In the rows, zero is written as 128.
One turn or mirror swaps these rows in pairs. Which row does each one swap with?
The rows were stretched afterwards, more along some directions than others.
j_497: [107 124 104 144 113 130 114 131 122 112 133 125 121 108 116 130 138 118
 143 121 117 148 127 127 126 122 130 110 121 119 125 141]
j_540: [115 122 117 125  96 142 109 146 108 136 125  92 130 130 134 155 150 149
 131 122 118 143 128 143 110 143 160 120 100 114 122 133]
j_900: [ 98 109 139 140 104 160 116 179 129 135 138 104 137 109 135 133 122 116
 138 131 125 138 147 122 131 151 127 107 101 118 106 112]
j_932: [ 96 108 135 117 118 137 113 122 113 143 133 104 139 134 132 164 139 139
 126 134 134 102 111 147  80 148 144 121  84 123  91 134]
j_565: [110 106 126 106 105 161 148 168 112 123 128 105 132  99 117 155 137 120
 128 151 139 129 116 142 128 164 126 103 131 138 120 115]
j_427: [ 79 132 148 132 104 157 119 149 126 157 148 108 109 123 161 130 154 124
 124 140 147 153 133 141 117 122 170 111  88 113 110 102]
j_253: [123 129 108  98 129 131 133 133 128 157 130 135 106 142 161 147 158 126
 105 133 134 121 113 125 121 148 105 115 102 133 129 117]
j_548: [127 124 126 120 126 140 139  75 125 145 145 129 143 134 139 169 145 137
 129 112 127 112 133 141  80 142 126 153  99 106 110 116]
j_56: [124 123 129 136 137 158 114 105  96 154 158  83 140 129 158 147 121 145
 118 144 114 139 118 143 117 132 141 130  85 108 126 120]
j_450: [107 106 131 110 138 138 154 148  83 149 120 120 102  98 138 145 105 132
 111 153 119 138  99 140 132 153 147 113 103 145 113  93]
j_249: [101 130 148 119  95 167 136 159 130 159 144 104 135 110 139 164 121 103
  98 128 149 126 113 131 131 152 132 114 117 125  98 124]
j_953: [116 103 137 134 124 159 130 110 130 153 163  79 162 129 134 144 126 139
 130 120 147 128 159 153 121 164 130 117 102  91  85  91]
j_208: [114 120 134 137 107 154 151 140 126 120 116 115 127 121 120 149 173 131
 122 124 137 138 142 127 131 142 131 104 115 122 126 129]
j_798: [123 110 123 144 121 129 103 157 134 140 113  90 133 125 141 125 142 133
 106 119 121 153 128 119 121 131 140 126 121 115 136 133]
j_717: [111 111 156 128 114 155 154 141 137 147 136  88 145 115 142 137 120 128
  91 125 150 128 120 152 138 135 118 110  93 119 105  98]
j_217: [110 119 117 110 131 147 123 145 116 141 119 116 106 141 154 135 110 136
 128 146 117 125 105 144 120 167 111 109  89 144 116 111]
j_736: [117 106 142 120 123 166 153 121 128 148 152  95 130 107 134 156 159 138
 109 140 155 140 142 140 137 130 160 123  98 111 109 124]
j_286: [110 135 128 124 102 154 146 111 121 143 124 100 122 118 118 180 160 137
 130 132 127 138 132 134 128 134 158 110 103 119 108 134]
j_378: [129 128 123 103 108 114 125 152 137 121 108 108 108 122 141 141 136 133
 116 162 135 154  87 127 111 115 109 128 129 141 140 148]
j_84: [123 111 125 132  96 142 107 123 110 120 122 101 134 131 145 145 134 136
 128 133 138 130 117 123 142 132 109 129 113 129 125 141]
j_108: [144 127 140 108 123 150 138  99 126 144 151  85 127 133 139 159 128 137
 116 152 147 149 106 125 111 118 129 145 108 124 116 133]
j_301: [108 109 128 133 109 138 133 134 120 132 124 134 128 117 149 133 138 142
 131 137 131 112 132 134 119 138 122 113  96 100 116 106]
j_855: [ 92 112 127 116 134 159 121 147 113 141 155 105 136 124 151 159 127 122
 123 129 139 132 130 164  95 149 140 117  88 130  97  96]
j_236: [133  97 113 106 129 148 105 105 124 141 141  81 133 152 157 135 141 157
 131 139 138 142 132 132  97 149 122 140 103 112 122 116]
j_360: [127 116 100 105 100 145 123 156 137 120 137  98 118 122 127 136 129 132
 121 142 158 139 110 138 139 139  97 114 133 139 130 123]
j_489: [125 123 136 130 128 141 130  99 146 133 144 121 133 133 155 162 155 145
 124 129 139 150 117 135 105 109 131 145  74 116 133 121]
j_262: [110 114 127 109 139 170 130 122 130 164 155 102 132 154 171 145 128 122
 107 127 142 127 141 130 113 171 105 132 105 148  96  99]
j_381: [147 122 139 147 138 132 144  89 140 122 144  96 136 129 136 169 153 152
 116 147 144 132 116 126 121 129 112 129  99 112 148 136]
j_930: [ 79 116 129 128 112 159 121 161  90 133 139 107 114 107 121 157 115 123
 130 149 118 134 112 127 125 148 145 121 116 153  90 127]
j_835: [125 125 131 109 135 145 154 130 121 138 149 122 129 123 136 195 139 124
 113 141 125 123  99 132  91 142 125 136  93 145 114 116]
j_430: [108 113 110 120 147 149 106 128 116 159 161  89 136 136 160 127 132 135
 114 122 119 136 117 143 102 158 120 139  88  97 106 105]
j_398: [109 108 140 119 132 130 130 128 106 135 123 111 138 119 115 151 138 134
 132 140 128 121 107 164 101 123 130 103  67 107 110 108]
j_376: [110 120 114 113 135 149 126 122 122 138 127 128 134 115 136 139 123 125
 141 151 121 131 130 140 114 126 102 133 118  94 115  95]
j_522: [ 98 125 126 142  90 158 104 108 145 145 137 110 133 127 151 138 126 121
 143 145 131 150 147 132 129 142 107 139 119 128 107 124]
j_944: [127 123 109  83 122 109 125 129 113 140 121 112 131 127 134 134 159 143
 130 134 140 130  94 154 117 121 150 127 116 103 117 134]
j_779: [125 117 129 113 145 150 134  86 107 159 153 113 129 149 175 160 135 144
 101 139 122 138 116 136 114 126 114 144  95 126 113 132]
j_451: [118 101 127 113  98 163 124 134 124 141 130 123 120 136 151 118 137 123
 120 148 152 114 111 126 114 141  99 120 105 115 127 137]
j_111: [114 133 107  98 112 145 120 164 137 133 120 131 128 101 128 143 150 115
 108 131 146 143 110 133 131 138 114 144 133 124 130 139]
j_709: [126 108 108 146  86 146 108 105 119 113 144  87 145 136 133 137 125 145
 140 131 136 120 111 132 107 161 109 139 102 126 124 123]
j_323: [133 143 125  93 146 136 150 135 141 160 133 110 138 129 145 144 158 127
  97 118 121 152 125 147 129 144 121 115 103 118 109 103]
j_355: [116 112 131 132 104 136 132 101  98 145 147 131 122 120 127 137 119 124
 126 116 138  96 118 104 101 152 138 144 118 121  97 132]
j_164: [134 128 126 108 155 146 155 110 136 130 162 121 132 117 134 154 165 140
 109 143 149 149 128 138 100  97 127 140  95 120 120 116]
j_428: [130 114 125 123 135 112 138 131 126 146 134 109 116 116 149 149 168 163
 104 114 112 166 137 136 146 106 167 131 103 119 133 131]
j_493: [114 122 117 120 123 146 115 120 142 149 118  98 123 143 171 121 147 140
 129 113 118 149 129 137 114 145 134 119  94 101 121  89]
j_202: [101 134 162 147 127 169 150 138 121 150 151 132 107 126 168 139 121 128
 124 142 125 126 127 119 112 136 151 111  87 136 113 104]
j_315: [130 132 113  92 129 144 139 111 129 139 147  93 142 118 131 151 137 144
 112 130 153 122 106 157 121 162 127 135 120 119 121 118]
j_412: [120 111 124 109 108 138 124 156 122 147 139 120 125 116 137 106 118 128
 117 151 148 132  99 121 109 123 121 153 132 111 111 114]
j_507: [123 110 147 132 126 137 138 103 136 142 151  79 137 131 145 135 140 161
 141 122 133 126 150 142 121 141 166  97  74  98 105  95]
j_987: [138 129 127 104 130 142 143 143 145 149 147 105 120 117 173 133 148 137
  86 146 142 166 118 125 129 129 111 132 125 112 148 117]
j_590: [101 114 120 127  99 141  99 149 139 152 147 115 133 118 151 127 116 114
 108 112 137 146 129 134 140 147 108 153 135 127 101 116]
j_47: [110 126 108 129 128 136 136 106 138 122 129 146 108 133 134 157 160 140
 144 139 124 131 142 122 113 113 106 148 115 131 126 121]
j_539: [ 95 109 130 134  90 179 130 137 129 145 149  84 147 145 146 150 153 132
 123 125 153 101 136 129  80 175 126 132  98 117 105 118]
j_996: [133 120 137 141 121 137 127 103 123 136 168 106  98 136 153 157 119 146
 121 148 151 125  87  99 105 132 135 141  98 133 134 143]
j_49: [118 125 149 143 130 163 136 103 117 155 148 100 137 128 171 159 138 149
 123 138 125 153 128 146 131 129 163 120  60 108 120 111]
j_712: [118 126 116 119  95 137  96 123 150 133 131  95 145 148 154 152 168 131
 129 121 138 157 130 118  99 122 109 151 122 132 114 151]
j_781: [126 134 135 102 114 133 148 115 141 156 128  98 138 126 142 129 132 136
 123 144 150 149 126 163  89 125 134 130 126  97 114 111]
j_382: [126  96 114 133 115 119 114 167 118 136 126  83 150 128 124 146 142 141
 110 110 130 123 104 131 116 180 130 115 111 117 121 135]
j_750: [126 108 113 102 126 124 129 108 126 157 139  87 142 126 137 117 124 143
 111 106 146 117 136 143 134 143 131 131 135  84  94 100]
j_180: [132 120 131 117 120 159 160 152 148 138 139 101 136 118 133 148 126 119
 107 141 161 129 103 124 126 156 116 139 139 119 128 127]
j_423: [ 94 114 113 124 104 170 126 139 112 129 144 104 115 129 121 154 147 125
 148 147 157 108 117 125  91 166 143 131 116 117 105 127]
j_748: [125 106 130 132 133 167 141 147 117 134 150  91 140 118 126 170 123 134
 130 129 109 161 141 130 133 157 130 132 123 142 123 105]
j_407: [121 122 140 118 142 155 129 137 131 146 151 130 121 133 166 108 120 117
 107 152 138 150 122 124 126 108 106 145 114 139 117 103]
j_205: [104 131 132 136 116 161 116 129 114 139 155 123 112 130 140 148 134 127
 133 147 131 136 123 105  91 132 122 144 116 118 119 136]
j_605: [124 129 128 122 110 166 133 130 131 141 118 113 126 119 160 126 136 131
 116 161 154 138 110 127 142 135 110 122 103 124 144 137]
j_237: [118 109 108 152 117 166 116  82 111 126 174 105 135 127 128 134 129 137
 140 118 128 122 133 111 132 126 135 141  94 111 105 133]
j_672: [110 132 146 145 131 160 134 154 138 143 157  91 135 115 151 152 143 140
 102 137 123 173 140 140 118 130 156 135 103 121 124 113]
j_385: [127 106 116 113 109 121 117 143 128 140 156  90 147 127 136 144 131 134
  98 100 152 128  99 138 119 154 114 141 116 124 115 133]
j_975: [125 112 113 101 124 157 142 118 122 167 127  80 149 118 129 164 151 136
 110 135 127 158 140 154 145 155 124 129 103 116 102 104]
j_971: [103 119 135 141 121 168 142 113 107 124 153 103 120 127 144 149 145 153
 132 161 133 129 125 148 140 143 124 106  83 127 125 118]
j_521: [138 107 113 114 127 119 128 136 126 141 119 116 119 140 138 152 139 131
 102 125 127 136  99 115 122 149 102 123 134 132 131 135]
j_57: [115 136 134 155 112 145 119 110 130 137 149 121 124 110 146 141 148 122
 119 133 137 172 135 132 116 101 147 146  86 106 125 136]
j_143: [154 129 109 103 120 116 146 113 142 139 119 111 126 147 136 136 147 136
 111 133 145 115 112 143 105 142  90 116 124 117 145 135]
j_456: [142 112 116 107 137 118 131 130 112 137 134  92 140 121 119 122 138 143
 112 143 156 116  86 134 117 162 121 115 119 117 132 132]
j_446: [110 115 124 108 102 140 112 149 137 159 139  89 124 133 148 165 136 119
 104 111 144 153 126 141 134 139 146 133 110 141  91 130]
j_578: [110 130 124 123  94 138 112 106 148 140 132  90 122 151 165 125 154 158
 128 127 138 142 141 126 113 133 129 132 126 118 118 127]
j_468: [115 129 114 113 112 146 139 115 121 146 157 111 124 127 131 144 131 124
 125 108 140 136 146 129 150 137 118 140 146 132  96 102]
j_258: [ 96 143 120 108  91 165 142 138 142 142 139 101 124 122 154 143 175 127
 123 139 156 141 133 140 131 137 145 122 125 112 111 114]
j_432: [124 116 151 109 141 145 159 120 141 146 153 108 138 127 153 118 144 127
  98 141 153 136 119 147  99 137 118 115 115 116 119 107]
j_734: [132 111 110 118 117 153 134 137 153 149 159  96 146 127 141 164 172 134
  92 107 157 123 130 132 128 144 124 132  97 104 117 112]
j_701: [109 113 117 132 107 137  99 146 140 149 133  86 144 150 133 134 157 138
 133 114 128 128 141 139 108 162 124 113 107 119 102 132]

j_736 is swapped with j_565
j_111 is swapped with j_315
j_237 is swapped with j_497
j_57 is swapped with j_709

